A single turn carries every row of the set below to another of its rows. Some are shown first; where does it send the rows asked next?
Donu: [0.796, -1.423, -0.739, -0.864, -1.828, -0.244, -0.887, 0.242, 1.864, 1.860, 0.315, 0.709, -1.057, -1.665, -1.569, 2.165]
sef: [-3.040, -2.376, 1.657, -1.665, -2.968, -0.618, -0.075, -0.544, 0.883, 1.563, 0.081, -1.792, -1.002, -3.140, 0.499, 2.301]
dod: [-2.137, -0.945, -0.984, -3.227, -1.436, 0.412, -0.570, -0.292, -0.244, -0.837, 0.226, -0.016, -1.216, -1.558, 1.026, -2.984]
kudip: [-1.476, 1.252, 0.250, 2.009, -1.519, -0.006, 0.679, -0.644, 2.528, -0.216, -0.109, 0.379, -0.874, -1.261, 2.871, -1.513]
Dedu: [-2.512, -1.711, 0.713, 0.064, -2.784, 1.252, -1.310, -2.758, 1.094, 2.568, -0.378, 0.683, 0.428, 0.330, -2.045, 1.924]
Tuta: [-0.394, -3.218, 0.146, -0.336, -1.377, -0.024, -0.498, 0.771, 1.558, -0.920, -0.632, 0.115, -2.026, -1.076, -0.378, 2.211]
fet: [-0.959, -0.189, 0.609, 0.376, -4.237, 1.057, -1.142, -2.106, -0.548, -1.485, 0.461, -2.681, 1.120, -0.895, -0.052, -0.646]
ramo: [-2.131, 0.824, -0.107, 0.390, -2.210, 1.570, -1.750, -0.324, -2.106, -1.104, 0.952, -0.588, -0.482, -0.910, 1.758, -2.332]
bafa: [-3.155, 1.717, -0.096, -1.244, -1.474, 0.382, -0.534, -0.351, -0.184, 1.275, 0.330, 0.632, -1.656, -2.634, 0.604, -3.530]
defu: [-2.472, -1.947, 1.475, -0.482, -1.556, 1.730, -1.812, -1.488, -0.435, 0.839, 0.109, -2.158, -0.490, -2.973, 0.989, 2.879]
Surev: [-0.983, 0.226, -0.727, 0.202, 0.571, -0.259, -1.793, -0.917, 1.277, 2.948, 1.253, 0.415, -1.402, -1.593, -0.400, 2.482]
dugo: [-1.354, 1.114, -0.072, 2.827, -1.376, -0.851, -0.095, -1.030, 2.110, 2.217, -1.501, -0.211, -0.600, -1.828, 1.562, -1.281]
dasit: [-2.384, -0.316, 0.267, -0.663, -2.311, 2.485, -1.331, -0.990, -1.574, 1.129, 1.261, 0.378, -0.429, -3.392, 0.087, 2.382]
ribov: [-0.749, -0.636, -1.511, -1.918, -3.037, 0.271, -1.696, -1.049, -2.342, -0.158, 0.660, -0.413, 0.299, 0.222, -0.055, -1.280]
pafef: [-1.346, -0.125, 1.632, -1.445, -2.444, -0.150, -0.850, -3.039, 1.693, 0.480, -1.547, -3.387, -0.065, -0.399, -1.155, -0.425]
Bape: [0.510, 1.182, 0.158, 1.526, -3.268, 0.691, 0.477, -1.691, 1.819, -0.259, -1.841, 0.514, -0.117, -0.154, -0.451, 0.067]
Rikan: [-0.860, 1.088, 0.866, -0.245, -1.642, -0.713, 0.211, -3.669, 2.324, 1.400, -0.041, -1.490, -0.809, -0.540, -2.519, -1.305]
dore: [-0.533, 0.636, 0.388, 1.915, -2.550, -0.122, 0.605, -0.349, 1.134, -1.384, -1.028, 0.623, -0.914, 0.756, 1.936, -0.333]
deras: [-3.806, -1.873, 0.804, 0.163, -0.450, 1.780, -1.479, -2.537, 2.485, 3.409, -0.855, 0.370, -0.411, -2.019, -0.714, 0.096]
sil: [-1.507, -1.851, 0.770, -1.003, -2.604, 1.711, -1.454, -1.173, 0.731, 0.450, 1.192, 1.068, 0.155, 1.905, 0.353, 1.637]
Zerov: [-1.939, -0.210, -0.459, 1.694, -1.853, 0.146, -0.072, -0.310, -0.137, 0.200, 0.759, 0.356, -1.449, -2.937, 0.203, -4.102]
bupe: [-2.776, -0.271, 0.526, -2.085, -1.855, 0.662, -0.996, 0.360, -1.775, 1.813, 0.562, 1.208, -2.113, -2.007, 0.278, 1.920]
nek: [-3.720, -0.967, -0.421, -0.949, -0.516, -0.738, -1.236, -3.978, 0.173, 1.210, -1.227, -3.062, -0.258, -1.506, -0.578, -0.737]
tes: [-2.696, -2.645, 0.400, -0.744, -2.799, 1.455, -0.449, 0.322, 1.538, 0.457, 2.329, 1.768, 0.016, -0.649, 1.997, -0.632]
fivid: [-4.284, -1.494, -0.769, -1.477, -1.684, -1.172, 0.327, -1.762, 0.550, 0.455, -0.695, -1.190, -1.119, -2.896, -0.092, -2.889]
gire: [-1.309, 0.266, -1.122, -1.338, -2.382, 0.674, -1.723, -4.044, -0.635, 0.677, 0.903, -2.050, 1.436, -0.928, -1.342, -0.127]
piva: [-2.667, 0.816, 0.361, 0.800, 0.391, -0.964, -0.667, -1.851, 0.382, 1.667, -1.400, -0.555, -2.723, -1.061, -0.844, -2.823]
Vuriv: [0.403, -0.523, 0.510, 0.486, -1.496, 1.259, -1.091, -0.665, 0.319, -1.942, 1.436, -1.353, -0.708, -0.312, 1.305, -2.600]
Zil: [-2.648, -2.223, -0.161, 1.118, -0.537, 0.677, 0.344, -0.596, 1.962, -1.620, 1.009, 0.101, -1.692, -2.554, 0.438, 1.870]
Dev: [0.197, 1.248, 0.370, 1.913, -1.249, 0.448, -0.785, -1.917, 2.239, 1.846, -2.757, -0.363, -0.497, -0.715, 0.125, -0.290]
kuluk: [-2.797, -0.659, 1.359, -3.602, -1.661, 0.139, 0.222, -0.284, 0.972, 1.706, 0.439, 0.171, -2.058, -2.539, 0.644, 1.708]
kavob: [-4.320, -2.980, 0.460, 0.469, -0.966, 0.701, -1.251, -0.004, 1.435, 2.562, 0.005, 0.840, -1.028, -1.852, 1.838, -1.161]
mifo: [-3.362, -0.806, -0.808, 2.292, -0.103, -0.531, -0.607, -1.060, 0.689, 1.225, 1.607, 0.249, -1.417, -2.513, 0.300, 2.147]
ravuf: [-2.998, 0.693, 0.894, -1.499, -1.859, -1.713, -0.327, -1.567, 1.001, 2.707, -2.062, -1.352, -1.578, -1.539, -1.063, -2.140]
kadi: [0.315, -0.705, 0.715, 0.774, -3.388, -1.178, -0.629, -1.800, 0.066, -0.124, 0.336, -2.305, 0.015, 1.095, -0.857, -0.727]

defu -> kuluk
pafef -> bafa
Now these:
dod -> gire
kadi -> piva
Bape -> dugo
kavob -> sil
Donu -> mifo

